In the rows, 128 means zero.
One hidden turn or mirror swaps the rows below in pairs. Which row is each named row swapped with?
The rows were stretched afterwards, more along some directions than others.
bebe: [120  92 110 144 136 155  97 121 167 143 134 104  89 111 142 134 132 128
 117 127 141 125  91 125 134 129 101 150 110]
vakat: [133 122 130 135 134 146 142 109  93 114 119 118 128 129 160 101 157 136
 101 117  82 147 124 147 136 116 160 143 149]
dup: [141 142  89 141 110 137 142  93 152 131 112 140 101 133 111  99 135 125
 118 131 160 124 110 143 113 144 149 172 120]
mam: [126 158 112 150  91 136 138 148 134 141 114 103 176 101 173 141 135 138
  85 122 123 142 129 127 154 123 190 119 130]
Dogam: [120 161 139 127 124 123 125 137 139 116 127 131 145 105 148 123 151 120
 131 128 104 147 110  87 120 144 144 115 109]
rak: [102 104 101 148 130 167  94 123 165 138 135 108 106 112 140 133 132 134
 121 129 145 130  96 117 117 145 112 146 105]
tama: [106 161 136 134 121 121 130 140 137 120 127 132 160 102 143 115 149 119
 131 133 115 161 119  88 128 142 143 109 117]
Mok: [116  88 109 141 133 135  98 125 142 140 126 131  91 124 117 117 141 142
 133 126 135 138 102 126 124 138 100 154 109]
mub: [135 141 103 120 117 130 135 134 157 125 103  94 142  77 162 125 114 121
 116 128 161 128 108 129 122 114 164 126 111]
fabav: [130 113 120 137 118 157 118 113  96 127 128  94 109 117 152 163 101 143
 133 120 113  97 127 127 146 122 149 120 146]
Fige: [154 131 128 134 120  98 106 123 110 128 128  99 115 141 130 111 119 144
 132 137 134 143 118 142 112 120 111 158 106]
kiti: [139 139  75 130  95 167 134 100 141 122 107 129 101 136 119 111 136 132
 111 122 162 101 106 143 100 149 150 174 110]
bal: [134 111 106 142 114 135 135 108 131 106  98 109 133 103 144 100 136 137
  86 112 110 116  87 149 128 135 163 152  98]
Pipag: [116 147 130 148 137 147 130 120 130 100 123 120 109 118 142 112 132 128
  70 102 107 131 124 120 162 134 154 125 161]
miti: [125 165 130 151 122  92 138 113 117 136  97 151 134 115 142 113 120 116
 136 124 117 123 130  83 112 127 131 134 142]
meti: [111 106 104 157 125 130  90 126 157 147 131 112  98 116 139 124 129 133
 137 132 142 141  89 114 125 130 102 162 114]
laf: [148 134 130 138 124  98 100 125 121 137 102  99 121 135 127 116 114 140
 115 133 132 147 124 135 131 108 130 164 117]
Zumen: [160  92 137 144 143 125  90 123 121 114 117 114 150 128 162 121 159 174
  95 135 105 133 144 116 130 114 153 123 158]
vati: [154 114 133 152 148 124  90 121 136 116 130 132 147 131 163 123 151 153
 103 140 103 130 136  94 139 109 134 116 166]
Nebab: [137 122 103 123 118 151 138 105 147 119 107 105 134 109 150 130 118 128
  99 115 139  90 126 118  94 138 164 117 130]
rila: [122 136  81 144 174 134 131 139 124 124  89 161 108 116 141 110 111 129
 139 112 134 149 123 113 119 132 130 128 146]
boved: [116  98 135 158 106 115 129  96 108 132 146  91 115  99 162 123 119 125
 105 121  91 100  85 121 167 104 130 144 122]
Riti: [106 125 122 143 105 160  95 114 155 135 125 110 109 111 135 132 133 136
 124 114 128 125  85 124 124 147 118 145  97]
pode: [170 104 123 136 171 101 123 123 121 136  98 127 138 102 163 110 128 141
 138 138 117 153 133 138  92 107 154 144 113]
zof: [135 129 129 145 109 144 138 108  83 117 130 108 153 143 161 108 151 153
 107 114  85 143 118 160 123 111 172 143 134]
Vomud: [ 94 173 135 143 143 143 127 155 141 117 102 149 134 108 122 129 137 121
 113 109 122 151 129  87 124 170 156 116 132]
Rap: [140 118 109 126 135 129 115 115 125 100 101 101 125 110 148 109 121 127
  94 120 118 100  92 139 115 135 149 155  94]
duge: [131 147  79 145  90 125 133 102 152 125  94 107 120 126 110 124 124 151
 121 127 165 109 117 122 129 126 169 160 131]
Puluz: [160  91 130 142 155 127  86 135 122 122 128 127 147 132 163 129 153 162
 110 142 101 136 141 111 122 117 140 120 156]
guk: [122 143  93 148  86 166 141 105 155 122  98 106 114 117 113 141 114 162
 140 123 164 117 107 131 117 130 161 135 123]
Pezit: [103 149 150 132 121 115 132 138 130 122 127 126 156 100 146 124 157 126
 130 127 101 156 114  90 123 143 160 122 110]
ziz: [148 111 140 141 178  73 125 124 103 120 150 145 119 120 171 124 123 137
 136 119 104 138 146  96 129 127 113 104 155]
tedu: [135 140 145 148 133  84 135 120 110 148  96 147 131 112 141 115 122 125
 148 133 102 135 142  94 125 121 132 132 139]
puv: [120 111 126 149 122 145 109 119 107 135 119 103 105 107 154 151  97 140
 129 130 112 109 129 128 160 109 127 124 151]
loru: [141 132  89 137 106 148 134 104 139 130 133 142 101 145 124 116 135 139
 144 126 153 116 104 145 111 133 141 161 126]
Voso: [150 174 136 115 106  70 135 136 105 131 133 116 143 106 146 137 110 122
 143 117 107 107 126 107 133 142 163 134 118]
Kip: [151 130 118 132 169 123 124 121 130 130 101 146 128 117 159 105 123 153
 144 129 124 151 140 138 100 110 143 129 134]
Kuvi: [132 135  84 146 167 145 115 128 133 112  98 169 119 133 137  91 124 126
 137 124 131 155 122 100  98 135 111 126 142]
Sus: [147 140  81 136 116 144 143 118 160 140 112 138 106 132 126 126 132 125
 135 133 173 114 116 133  99 138 149 163 118]
vig: [141 108 120 140 131 149 152 117 100 122 106 121 126 123 154 112 155 148
 114 116  78 146 122 162 136 114 169 136 138]
ropav: [108 144 125 157 149 147 136 149 129 125 112 142 139 123 131 132 128 138
 124 114 112 165 144 107 117 144 173 113 132]
Gulon: [163 115 124 139 152 116 139 120 120 133  87 131 149 106 159 114 127 151
 148 135 119 153 136 142  86 117 176 131 106]
risu: [146  96 132 134 163  69 133 128 109 148 139 130 125 111 159 115 128 130
 123 119 105 141 137 120 118 126 129 125 131]
Demun: [141 146  80 145  91 138 127 102 151 130 121 112 104 128 139 114 129 124
 114 132 163 104  92 135 109 135 148 186 115]
badi: [138 131 121 122 127 124 125 123 148 114 116  99 130  88 165 112 117 128
 118 129 144 130 106 127 135 112 141 116 121]
nako: [143 131  96 141 130 111  91 121 119 135 122  92 114 143 136 107 117 134
 116 133 138 142 122 125 127 116 112 164 120]
liv: [135 124 118 126  99 137 143 121 120 124 105  81 158 109 157 144 109 135
 107 124 131 101 131 147  98 125 169 116 109]
toros: [130 133 120 125 111 145 144 120 126 108 104  95 152 108 165 146 113 137
 107 110 129  98 135 127 102 141 173 104 119]
zon: [121 103 115 148 149 172 136 130 103 110 132 118 107 130 140 123 135 137
  95 112 101 133 119 151 151 132 161 137 148]
Kabep: [132 173 143 134  88  72 131 128 121 135 132 116 138  91 144 149 104 120
 130 142 134  96 124 100 145 137 158 139 109]
sede: [105  97 100 139 121 175  97 114 171 129 122 111  98 123 110 121 125 127
 131 137 157 132  96 123 117 138 106 143 104]
gipe: [ 93 170 152 147 111 121 113 126 136 116 129 131 157 108 147 123 153 141
 123 111 105 152 107  79 131 138 143 108 135]
fupe: [154  98 123 145 145 132  79 129 139 117 132 115 141 134 160 126 151 165
 102 142 117 124 131 104 128 119 126 125 150]
Madun: [118 104 130 137 132 145 113 124 112 133 118  91 119  97 164 161 113 138
 122 125 101 109 126 122 144 134 157 125 149]
kes: [124 116 131 145  90 125 141  97 120 129 143  87 119  91 159 129 114 121
 110 126 106  89  92 118 174 112 148 137 120]
nibe: [127 153  93 150  94 158 126  97 161 123 103 106 114 115 120 141 109 148
 119 126 160 111 104 111 141 116 169 146 132]
gir: [155 175 144 118  80  60 127 133 105 137 137 114 178 112 146 145 126 133
 137 139 128 115 145 109 115 140 176 126 119]
nopaz: [129 118 121 137 119 147 123 120 104 133 121  96 122 102 154 154 105 147
 138 103  85 107 118 129 148 126 159 121 134]
bipun: [141 124 138 146 157  72 124 114 118 129 147 141 123 108 159 126 120 134
 133 128 114 130 134  91 130 119 112 105 154]
Rofu: [139 109 122 141 128 151 146 105 104 112 112 118 139 126 151 100 156 144
 107 126  88 143 125 155 133 115 164 137 139]
rusa: [112 111 116 146 136 163 126 117 104 104 131 105 107 130 126 124 138 135
  90 119 104 111 114 128 150 137 149 138 154]
pomu: [138 157 108 139  99 124 134 157 123 137 115 106 179 107 171 135 139 149
  97 125 141 150 145 121 133 133 195 120 129]
Bam: [133 160 107 138  92 135 136 151 136 137 114 104 172  96 173 142 139 140
  82 118 132 133 128 128 143 138 199 121 130]
Sif: [152 142  87 144 102 149 140 108 160 133 132 139 108 131 134 112 127 137
 136 119 164 111 105 138 105 143 147 160 113]
nelid: [123 145 116 113 109 134 131 134 152 123 119  86 142  85 166 122 112 133
 109 122 147 122 103 148 134 118 162 127  94]
fitog: [138 155  92 143  97 131 139 154 131 143 110 108 165 115 166 133 137 151
  91 121 144 139 138 138 139 130 185 131 136]
bov: [118 100 109 154 124 165 101 122 170 142 127 121  99 114 138 122 125 146
 136 112 139 134  96 129 126 136 105 137 114]
fum: [138 160 144 115 112  61 129 144 108 135 151 105 143  98 162 148 114 109
 132 143 126 109 127 100 135 149 163 141 119]
gal: [ 96 164 127 144 135 115 141 161 106 134 108 133 139 117 118 126 134 120
 118 117 117 156 137 105 127 161 158 130 132]
pena: [140 137  83 129 115 129 136 120 147 130 126 131 107 137 129 108 136 125
 118 134 171 117 118 145 111 140 137 169 130]
ronor: [139 158 159 124 106  60 128 134 102 136 121 113 139 101 138 152 115 130
 139 126 117 107 133 103 133 147 160 132 113]
kem: [127 107 130 143  99 152 103 111 106 135 138  82 143 104 164 163 118 157
 119 120  97 112 125 131 151 115 157 108 146]

mam is swapped with vati
nopaz is swapped with Voso
bebe is swapped with Sus
gal is swapped with rusa
pena is swapped with rak
Bam is swapped with Puluz
fitog is swapped with fupe
pomu is swapped with Zumen
duge is swapped with nako

One hidden turn or mirror swaps the rows below in pairs. Which row is each named row swapped with?
The rows were stretched afterwards, more along some directions than others.
femi: [140 139 124 136  98 114 157 129 115 161 106 104 132 153 123 131 173 119]
Takug: [165 126 124 143 101 112 127 114 107 182 118 135 105 148 120 109 177 124]
guge: [136 142 162 129 112 126 132 118 119 149 130 109 136 139 108 136 149 132]
niz: [145 131 162 112 102 128 149 116 130 142 113 113 137 131 111 125 157 129]
keme: [141 135 155 135  97 130 145 129 129 148 118 113 125 134 129 147 178 109]
miz: [139 135 146 135 120 146 114 114 153 116 115 151 110 128 124 118 146 106]
razi: [113 134 146 142  95 135 126 115 158 138  97 137 119 126 133 105 160  99]
Muru: [137 140 159 137 113 131 145 122 129 153 138 100 135 138 121 141 151 118]
Nuze: [120 131 163 128 110 134 113 115 146  99 111 147 112 128 120 126 139  96]
Ded: [153 121 147 155 102 129 124 116 131 164 113 152  92 126 132 115 169 113]
gifi: [145 136 131 135 113 135 149 117 139 156 119 119 139 133 104 126 159 141]
Fufav: [127 113 122 161  99 122 154 127 131 168 119 127 104 152 159 115 177 100]
zefi: [142 114 148 150 114 129 124 125 121 189 124 137 108 121 139 117 171 120]
bele: [148 141 154 128 105 133 142 124 134 139 120 112 125 138 126 149 171 113]
ter: [139 120 164 158 102 133 140 105 148 160 102 117 112 134 145 117 187  97]
gis: [126 118 160 145 104 118 138 125 127 137 112 143  98 136 154 131 169  93]
Koz: [111 110 140 159 115 133 143 114 141 152 122 134 105 138 156 111 171  96]
ser: [159 140 137 128 100 122 122 126 147 145 114 152 129 143 118 117 181 112]
rutat: [124 117 158 155 102 125 135 111 159 141 116 131  86 135 145 116 174  89]
koliz: [145 112 131 153 112 127 119 114 154 180 118 148 101 141 133 100 180 120]
veli: [132 119 137 151 105 116 151 107 136 138 132 129  99 151 127 118 180  93]
givof: [148 124 143 136 105 111 124 113 111 181 115 133 105 129 124 119 160 123]
gem: [134 137 142 134 103 118 148 144 127 149 108 119 123 137 131 142 164 121]
sib: [152 132 115 164 111 120 131 111 122 202 122 137 103 133 119 113 186 124]
Kir: [155 145 141 130 105 125 118 116 150 132 122 150 129 137 114 121 180 108]
vazol: [132 122 134 161 107 129 156 105 141 158 129 132 108 158 140 112 176 113]
gobub: [120 126 137 147 109 116 150  98 133 144 119 124 111 151 143 112 168 103]
limum: [142 129 135 136 111 133 146 117 131 153 120 112 137 134 105 126 148 140]
nos: [132 136 167 136 104 132 135 124 125 150 128  99 126 141 121 136 147 113]
figi: [152 136 174 113  97 129 135 114 136 119 111 119 140 127 111 124 152 116]
fubu: [169 144 132 165 100 137 135  97 139 190 110 137 117 131 136 108 207 122]
soz: [126 131 170 149  93 138 114 118 168 108 112 137 121 119 126 115 155  89]
leret: [131 109 123 147  92 120 146 111 142 146 122 136  91 158 136 108 176 100]
leras: [125 131 171 142  89 134 121 124 164 111 109 136 118 119 123 122 157  88]
Mav: [162 128 121 162 104 115 136 118 131 178 116 149 116 137 127 106 190 120]
pil: [131 127 121 159  99 118 150 100 128 158 117 123 111 168 140 104 183  99]
bezaf: [161 129 145 149 117 137 134  99 150 188 114 141 108 127 127 119 184 127]
zefed: [150 147 139 139 111 141 111 121 164 139 121 154 117 131 130 126 179 109]
bem: [108 131 138 131  95 125 132 115 145 145 110 127 120 138 121 106 154 105]
lanon: [134 140 123 136 100 113 149 125 111 158 115 101 128 148 114 136 167 119]
det: [150 127 130 146 120 121 136 122 122 195 129 150 116 145 139 123 179 138]
kufi: [132 113 114 158  96 103 163 123 117 176 119 118 112 159 130 117 175 112]
zitot: [113 133 125 142  97 128 135 118 140 151 102 119 126 139 125 107 146 115]
zag: [155 141 159 123 107 133 129 127 160 138 112 162 135 133 127 134 176 116]
Kosel: [143 140 160 115 103 128 144 109 126 135 105 114 135 123 109 122 159 120]
Peduz: [133 132 141 140 118 137 114 126 145 122 116 145 104 116 126 126 139 102]
Lisib: [169 127 128 154 109 130 136 124 129 187 118 146 115 132 145 113 189 124]
dob: [150 142 128 144 113 141 118 122 165 143 123 164 119 131 131 119 188 115]

bezaf is swapped with rutat
bem is swapped with Kosel
zitot is swapped with figi
ser is swapped with femi

